In the rows, 128 means zero.
A single turn carries every row of the set below to another of its rows. Some are shown first; where does it send the rows asked next?
Rek: [139 125 139 111 135 109 128 130 152 123  99 158 132 161 155 115 147  97
 112 164 136 129 123 104 107 153 153 155 151 116  84 117 114]
vek: [112 138 110  84 147 105 172 165 123 137 164 190 121 148 149 131 140 101
 151 135 146 129 117 142 102 131 141 180 124 133 155 145 143]
muna: [143  93 144 103 130  92 148 139 149 148 131 170 120 122 143 112 105 107
 129 151  97 122 108  97 131 142 177 175 136 110 122 132 157]
Gog: [117 110 153 119 124 134 139 130 134 126 147 159  92 123 120 100 157 131
 118 158 135 128  91 137 124 191 150 173 169 121 150 123 124]
zum: [ 98  87 116 120 129 147 158 118  87 131 151 140  91 123 167 106 155 142
 114 154 133 107 109 129 125 113 111 128 120 113 141 155 131]
zovet: [130  99 153 113 144 120 114 135 120 124 132 177 141 162 113 108 158 124
 138 126 122 127 113 123 145 171 163 156 159  86 131 102 140]
dimi: [111 112 134 118 156  82 165 101 143 111 170 125 117 133 123 118 160  92
 135 133 134 102 110 153 146 101 114 114  94 165 107  93 144]
Kel: [101 128 125 137 150  96 132  99 153 101  88 138 123 133 122 124 146 108
 140 155 166 125 131 121 119 100 136 123 136 122  91 103 112]
gobez: [147 123 141 105 153  87 163 110 130 128 173 169 111 159 129 107 151 107
 130 137  99 131  88  86 104 139 173 167 139 142 103 100 147]
beba: [ 99 104 135 115 174  75 147 113 151 115 121 135 113 115 122  77 135 133
 134 132 117 112 117 150 150 160 147 146 165 127 103  85 133]
reti: [110 137 164 102 155  81 162 129 154 118 147 128 126 125 149 113 158 116
 148 163 148 129 126 175 152  76 150 122 131 167 138 108 148]
mes: [121 134 129 120 137 135 141 109 109 123 163 184  82 130 123 115 168 139
 159 164 141 122  90 133 112 155 127 157 134 130 184 139 136]
siz: [138 114 122  88 133 119 127 142 141 155 144 136 121 149 147  82 110 149
 141 145 117 142 111 119 116 144 140 202 141 126 139 103 145]
Zinon: [113 133 139 112 156 101 145 129 127 142 142 145 119 113  97  98 182 110
 175 152 130 119 114 133 165 108 102 102 116 124 179 123 144]
revo: [122 115 139 139 126 143 148 116 102 134 148 121 100 114 150 107 154 143
 105 136 128 136 123 102 120 101 144 137 159  95 122 140 101]
Lipe: [135  97 155 116 133  89 141 128 155 119 116 123 134 103 119 113 117  98
 132 151 115 118 139 123 166 108 172 139 129 121  94 123 116]
nitu: [107 100 164  97 150  74 151 116 149 114 120 130 125 135 142 105 127 136
 131 155 143 123 108 167 144 124 181 146 165 154 113  94 150]
doga: [134 109 114 107 136  98 151 123 135 136 151 195 111 134 151 135 120 111
 166 148 114 110 116 114 128 100 141 156  88 125 159 146 175]
rud: [147 124 134  85 138 124 136 143 111 144 152 185 120 163 123 101 185 114
 165 148 112 116 111 119 150 153 126 141 119 119 172 139 150]
Bute: [119 106 142 104 152 112 118 134 138 129 126  99 147 124 137  74 113 140
 135 168 127 131 123 151 141 127 141 165 134 126 102  91 108]
Sise: [113 126 170 141 134 131 128 124 140 110 147 123 114 101 112 109 166 119
 118 158 150 127 117 165 145 153 137 136 158 120 131 111  93]
ral: [101  89 122 128 133 152 146 114 115 129 131 145 112 125 136 131 157 135
 129 111 145 101  95  94 152 108 108 124 116 143 118 153 135]
rovo: [141 167 118  99 165 104 154 133 133 122 177 185 107 153 157 105 184 118
 173 134 110 122 142 133 135 117 123 146 112 138 149 125 140]
gatu: [ 96 137 138 113 178  88 164 138 157 113 150 135 114 110 135  84 178 106
 154 151 123 112 142 165 166 109 116 116 117 146 123 105 128]
zuza: [118 109 135 131 143 146 141 110 107 127 122 135 120 115 126 122 157 133
 131 126 128 114  93  69 148 106 134 120 134 135 100 153 106]
Sazov: [ 98 127 127 112 165 121 135 135 129 108 146 120 136 128 134  86 142 137
 176 178 141 132 136 152 142  71 125 147  93 140 128 105 116]
dazu: [ 98 108 156 139 161  99 124 122 138 125 122 137 140 111  89 103 157 122
 148 132 140 129 117 139 160 124 140 117 156  92 136  86 133]
lil: [133 134 132 108 163  92 170 117 127 128 196 177 117 154 151 121 168  91
 144 152 108 115  94 121 110 110 128 138  90 153 129 110 161]
Gisaz: [ 98 134 101 118 143  93 158 109 157 131 110 156  95 131 136 119 157 103
 155 163 163 118 116 116 111  92  94 120 106 145 143 127 152]
kege: [119 135 106  94 145 131 142 140 131 134 164 157 110 151 143  92 139 146
 181 153 133 144 125 121 117  89 126 184 100 138 163 119 151]
Kun: [125 102 145 112 145  78 159  95 145 111 146 116 113 139 100 104 141 106
 122 120 123 118 104 117 140 132 158 144 142 152  81  85 129]
sos: [109 134 128 101 162  72 155 122 119 121 114 112 139 102 105 112 116 108
 145 145 152 120 123 155 131 125 147 140 151 132 109 120  90]
vudup: [144 135 115 100 162  92 137 105 129 126 146 184 106 159 143  98 141 144
 152 116 102 122 117 120 118 168 157 177 158 119 128 104 146]
kile: [123 116 152 137 153 146 137 131 115 151 140 151 136 109 153 124 155 125
 113 137 115 121  85  68 130 117 130 126 138 119 106 148 119]
ludi: [134 132 113  91 128 106 155 140 154 152 121 177 102 158 165 109 160  92
 129 172 132 120 107 102  98 145 110 151 120 138 137 140 154]
baze: [131 139 132  95 150  84 151 148 129 147 136 155 139 128 134 122 112 109
 124 127 137 140 114 131  98 156 166 183 172 112 122 119 115]
kobik: [104  98 136 135 142 152 141 134 122 154 148 162 127 120 162 134 153 125
 110 122 130 107  85  92 135 119 106 130 118 125 123 149 148]
fim: [153 160 144  84 147  87 156 119 131 132 163 164 117 157 165 123 158 127
 166 155 131 132 120 147 126  91 154 143 127 167 162 127 159]
rugan: [118 154 142 142 148 130 130 101 116 107 163 148 105 109 116 124 179 126
 158 164 153 121 117 160 133 119 113 123 121 130 166 127 104]
mapuf: [128 114 126 121 140  96 145 111 138 107 135 145 126 115 127 136 131 102
 170 147 132 106 147 139 164  69 136 121  80 133 130 137 134]
nez: [ 90 132 105  87 160  90 176 138 112 111 140 148 121 123 121 121 145 100
 171 155 162 110 125 167 133 103 120 137 104 153 144 146 117]
zar: [115 102 117 129 125 136 148  94  89 129 137 112  91 114 142 107 148 150
 119 139 136 114 120 119 131  99 116 120 138 113 134 149 107]
mapaz: [150 124 144  79 141  81 145 105 127 127 134 164 116 168 156 114 128 147
 148 148 126 128 102 139 119 137 183 169 160 153 139 113 160]
Nezas: [105  98 138 131 130 155 157 141 100 138 161 150 100 123 174 106 162 136
  99 152 124 129 113 112 114 113 136 145 143  95 132 149 124]

kege turns into siz
sos turns into nez
Now find these:
zovet turns into dazu
zuza turns into ral
Lipe turns into mapuf
gobez turns into Kun
revo turns into zar
rugan turns into mes
ludi turns into Rek
gatu turns into rovo
mapaz turns into nitu

A single turn carries every row of the set below to another of its rows. Some are shown first; where does it send the rows asked next?
duvi: [161 152 141 129 109 141 114 120 115 102 150 169 138 151 156 130 145  98
 104 116 112 145]
dumiv: [174 147 111 131 118 113 136 145 122 137 117 161 110 166 123 104 122 134
  83 159 125 123]
vop: [112 181 156 104 122 118 117 133 122 120 164 142 132  79 146  94 123 123
 130 137 124 109]
Rif: [145 126 124 134 135 113 164 151 131 154 144 156 136 124 148 105  95 139
 125 162 155 111]
sak: [135 154 157 125 120 131 107 143 130 126 182 167 124 127 151 108 102 132
 100 117 162 144]
tafak: [133 139  97  91 135 125 144 102 116 156 162 141 154 139 107 115 133 128
 115 131  97 121]
Gitok: [112 148 105 115 152 131 127 125 126 162 155 111 143 152 118 120 143 159
 102 128 125 124]
mufu: [167 145 159 138 116 141 120 138 109 155 124 133  97 152 146 101 127 104
 101  75 144 133]
rili: [131 134 145 105 110 132 160 138 125 128 143 170 123 112 111  83  91 155
 103  89 146 133]
deg: [137 145 141 148 138 136 130 130 110 130 146 119  96 132 113  96 188 141
 112 159 144 107]
Der: [116 145 171 108 114 146 129 142  99 159 114 137 119  95 135  74 135 129
 121  84 134  94]
nafa: [143 151 146 123 142 137 141 117 118 136 189 148  97 108 119  79 160 139
 139 130 132 139]
sunal: [124 139 108 145 117 124 121 138 136  98  86 121 129 137 120 118 130 128
  87 135 100 100]
tomov: [111 161 147 118 104 137 102 132 119 111 123 133 150 129 162  85 171 125
 123 122 103 125]
nale: [119 175 152 123 131  89 159 162 125 116 125 130 136 101 115 116 123 133
 132  98 105 100]
rad: [154 156 166 122 131 150 147 131 100 155 149 138  93  95 135 116 111 107
 113 102 153 108]
zolar: [146  92 125 106 117 104 133 113 108 120  97 152 152 123 124 114 156 114
 118 119 132  83]
sul: [159 149 129 147 128 167 180 113 111 119 129 145 119 136 130 132 131 123
 119 121 139 146]
pid: [134 138 141 137 119  85 111 137 134 102 164 100  91 125 100  96 135 107
 102 115 125 102]
kov: [137 112 135 106 128 124 134 122 104 143 124 123 126 111 121  94 162 151
 117 164 169  92]
fatiz: [137 161 143 158 135 119 110 133 120 117 179 136  91 148 106 110 157 127
 117 104 130 137]
rikib: [163 148 109 143 123 115 124 139 125 132 119 132 102 174 119 103 126 138
  90 157 118 129]
Lofam: [104 119 110 122 105 111 146 128 139 121 119 122 145 102 136  82  92 117
 125 137 121  92]
Zagov: [158  92 141 119 122 137 153 114 113 136 148 179 135 120 114  80 166 128
 135 136 127 117]
sevi: [154 124 118 126 138 129 169 137 120 150 148 154 124 128 135 108 107 147
 123 174 142 118]
dif: [107 185 150 101 137 112 123 150 110 118 172 154 122  99 147  83 126 115
 121 137 125 115]
tiso: [142 146 130 124 126 150 121 120 111  92 147 170 135 146 158 107 139  86
 107 114 110 147]
Geku: [165 139 125 120 139  89 121 116 127 135 137 113  91 118 120 112 120 118
 102 148 175  98]
Gogeg: [118 152 167 111 106 137 134 141 105 158 111 149 110  96 135  81 144 131
 115  93 135  81]
nipo: [152 149 161 137 115 123 132 132 115 146  92 149 123 123 145 108 155  92
 129  78 110  95]
sula: [101 101 117 115 111 113 150 137 130 126 128 141 152 108 128  85  92 139
 130 134 121  99]
tig: [135 173 127 139  95 116 146 133 114 129 111 102 118 165 132  73 153 120
 128 111 117 133]
Puli: [116 135 111 142 120 101 119 139 135  99  97 120 134 136 111 118 119 122
 108 127  88  97]
dazov: [151 153 163 130 120 132 126 137 103 136  97 138 123 119 138 114 151  92
 125  76 100  99]
kevi: [156  99 130 133 127  78  99 132 139 116 117 125 130 146 113 119 124 111
 105 101 153 112]
peti: [109 124 106 116 151 119 126 129 138 154 150 130 165 150 120 125 125 147
 112 100 117 129]
fama: [131 153  96  99 139 104 129 107 128 146 167 117 137 141 102 121 114 120
 104 119  98 121]
rana: [ 98 163 139 122 128 139 116 138 107 110 134 140 146 131 169  77 166 109
 132 127 110 126]
mag: [149 153 162 123 122 149 149 131 112 150 141 136  84  91 141 116 115 116
  98 101 158  97]
Sufo: [135  83 150 137 136  98 129 144 148 105 153 148 142 117 120 111 125 119
 126  86 127 113]
Lirag: [148  84 130 106 117 103 131 115 110 123 106 158 159 118 116 111 152 115
 130 124 132  92]
ranop: [159 106 127 138 128  80 102 127 131 122 111 138 126 154 119 121 124 113
 101 102 159 105]
rifu: [166 138 128 121 134  92 117 122 126 127 142 101  91 120 109 117 128 120
  99 151 166 104]
muk: [127 157 146 120 144 134 111 152 125 107 174 174 117 130 150 105 108 123
  88 111 147 145]
gusuf: [117 111 153 114 134 138 147 131 125 113 169 145 138 102 137  87 167 143
 142  94 110 124]
Gusa: [171 140 155 143 113 136 129 128 128 151 122 132  91 144 152 104 123  97
 102  76 146 126]
sapod: [124 126 143 130 110 112 121 133 120  90 171 138 124 138 113 108 158 110
 120  73  94 118]
Bisak: [134 113 131 101 127 118 137 117 111 142 111 121 123 106 135  88 157 148
 113 155 169  87]

sula turns into sevi
gusuf turns into nafa
sul turns into tig
Now find these:
dif turns into muk
peti turns into tafak
vop turns into sak
Gusa turns into nipo
Geku turns into ranop
dazov turns into Der
Sufo turns into Zagov
kevi turns into Lirag
Lofam turns into Rif

A single turn carries every row of the set below to another of its rows. Some are shown first; where does it send the rows asked next?
Madu: [119 126 144 149 112 128 108 122 114 114 103  99 133 142 118 108 126 151
 103  84 154 118  68 142 136 137 122 115 131 111  94 139 122]
bisok: [189  94 118 128 132  88 118 141 139  94 113 138 167 116 113  98 152 116
 143 121 136 143 151 131 106 121 131  97 106 165 135 150 126]
mez: [127 122 162 141 121 122 119 140 156 129 121 121 117 127 140 101  87 153
 170 140 163 157 124 145 125  99 147 122 149 154 119 128  92]
lifi: [105 143 132 106 114 130 128 119 148 144 137 131  98 162 110 128 133 135
 136 169 113 143 132 128 103 179 118 119 128 136 114 152 129]
nef: [115 120 128 127 124 123 120 126 105 133 118 108 114 115 130  96 105 186
 139 147 120 151 132 135 180 115 154 128 132 158 125 144 103]
nogoz: [109 106 126 164 105 115 132 119 111 115 115 127 116 121 106 115 152 152
 113  97 154 113  85 100 124 144 118 137 136 136 107 125 133]
tukor: [107 128 167 150 144 121 141 171  86  91 166 163 131 129 102 104 137 124
 128 128 143 153 124 111 144 114 147 108 117 109 117 135 131]
deku: [140 135 127 148 130 112 129 168 136 139 102 110  92 138 104 130 165 127
 158 135 114  91 142 149 140  88 131 118 151 135 131 143 125]
pes: [ 92 115 118 140 145 130 136 150  91 115 146 173 136 106 106 109 133 124
 107 121 126 137 126 141 160 100 110  96 133 144  98 134 123]
lonut: [146 115 148 135 148 100 138 108 118 128 120 124  84 123 116  60 110 140
 159 137 118 147 117 112 121 118 152 113 138 161 126 130 104]
komo: [176 127 130 123 131 106 108 146 113 100 110 126 183 122 112  99 151 141
 137 122 123 144 158 130 147 123 149  95  92 138 142 178 130]
suvu: [159 129 128 138 112 109 124 167 153 120 112 136 195 119 109 110 146 131
 151 122 138 131 165 150 116 103 143 112 107 157 147 158 120]
gim: [118 117 145 181 137 144  96 150 122  87 142 117 141 146 102 115 117 135
 125 154 143 146 118 148 124  90 118  76 145 123 117 114 144]
rusi: [105 145 139  94 114 123 122 140 154 139 133 138 104 172 120 138 133 133
 134 161 132 134 127 146 109 176 113 116 127 126 101 153 129]
Bapa: [111 147 146  84 124 143 107 116 146 137 134 135 100 163 104 117 117 133
 129 156 130 146 129 147 100 167 114 123 119 133 110 154 130]
riz: [126 116 172 145 120 114 137 157  82 112 152 157 139 156 104  74 132 115
 109 140 131 111 123 132 115 120 151  87 145 128 134 106 112]
nedel: [172 139 131 132 127 113 141 153 178 113 116 139 160 143 130 115 121 133
 120 144 155 165 161 113 106 119 139 131 131 103 132  97 120]
Tafin: [113 119 157 149  91 136 121 135 115 121 125 135 130 128 106 121 136 151
 117  85 169 121  83 124 117 140 135 156 140 123 124 128 121]
bara: [166 147 159 109 141 118 104 158 112 120 106 152  95 139 124 118 147 136
 159 110 132 122 115 144 165 110 133 108 145 104 130 159 138]
giti: [162 102 126 141 115  98 111 147 152  96 113 138 186 119 116 102 138 144
 148 136 161 143 160 127 113 109 135 107 103 173 135 145 128]
pudad: [107 135 124 158 148 129 135 165 120 110 149 129 146 130  91  98 119 133
 115 122 103 131 106 180 127  94 121 103 137 146 116 107 147]
poma: [115 113 136 160 110 140 110 119 100 120 113  74 117 135  95 114 145 141
  96  97 142 113  96 123 122 129 135 132 127 119 111 141 109]
vepem: [ 97 132 134  88 118 120 122 131 149 129 137 119  99 170 113 124 128 143
 122 167 136 137 135 138 110 172 116 123 110 143  93 147 125]
Kariv: [106 140 136  90 130 127 115 123 150 133 131 122  86 167  99 122 136 121
 127 158 128 131 137 138  94 162 109 117 114 137  97 155 132]
Dasar: [165 175 128 113 154 127 126 129 144 122  93 144 159 143 117  91 126 139
 108 129 133 157 160 117 141 104 128 112 110  86 117 132 133]
vavuk: [109 140 134  90 111 136 105 121 136 132 135 135  97 168 100 128 136 147
 123 168 124 134 135 137 111 175 113 126 124 134 120 148 146]
debis: [124 124 131 163 124 114 138 124 126 121 113 116 119 124 114 111 136 125
 124  77 137 126  63 127 116 147 116 122 141 119  96 138 121]
Koz: [164  88 139 104 123  99  98 159 117  99 112 134  80 141 116 125 157 145
 132 136 159 103 133 142 144 104 129 126 145 149 123 120 132]
Lonu: [140  82 141 149 123 140 103 151  90  99 157 128 131 132 110 120 125 104
 100 147 134 145 127 150 118 117 133  85 162 132 131 112  98]
sarik: [112 128 155 163 100 148 118 115 113 141 109 114 124 131  98 110 140 121
 117  91 155 108  96 121 101 124 132 130 146 120 120 143  99]
Siti: [187 123 138 121 133  92 116 130 127 102 106 142 182 125 120  70 133 131
 145 120 130 146 141 134 120 127 141  83 101 151 138 161 125]
nal: [151 127 118 139 119 115 122 139 125 128 106 127 189 109 109  99 148 132
 141 131 120 139 172 131 134 107 145  98 102 159 143 176 106]
varo: [180 142 109 102 160  99 157 129 140 118 109 133 139 135 113  78 134 118
  95 126 113 152 157 115 119 126 138 122 113 114 117 109 115]
burid: [158 145 102 138 122 126 144 133 162 144  96 134 160 139 111 107 138 132
 104 154 121 131 181 123 110 103 130 123 142 124 140 100 117]
pumev: [158 142  97 112 134 145 118 133 140 125 107 122 162 120 111 123 129 150
  89 141 125 169 180 125 149 110 135 137 120 108 134 123 117]
ruf: [174 110 109 104 130 100 134 129 145 104 103 152 145 136 137 108 137 133
  93 147 159 153 168 102 133 123 122 115 124 117 109 100 115]

varo turns into ruf
vavuk turns into Bapa
Now find these:
Siti turns into bisok
nef turns into bara
sarik turns into poma
gim turns into pudad

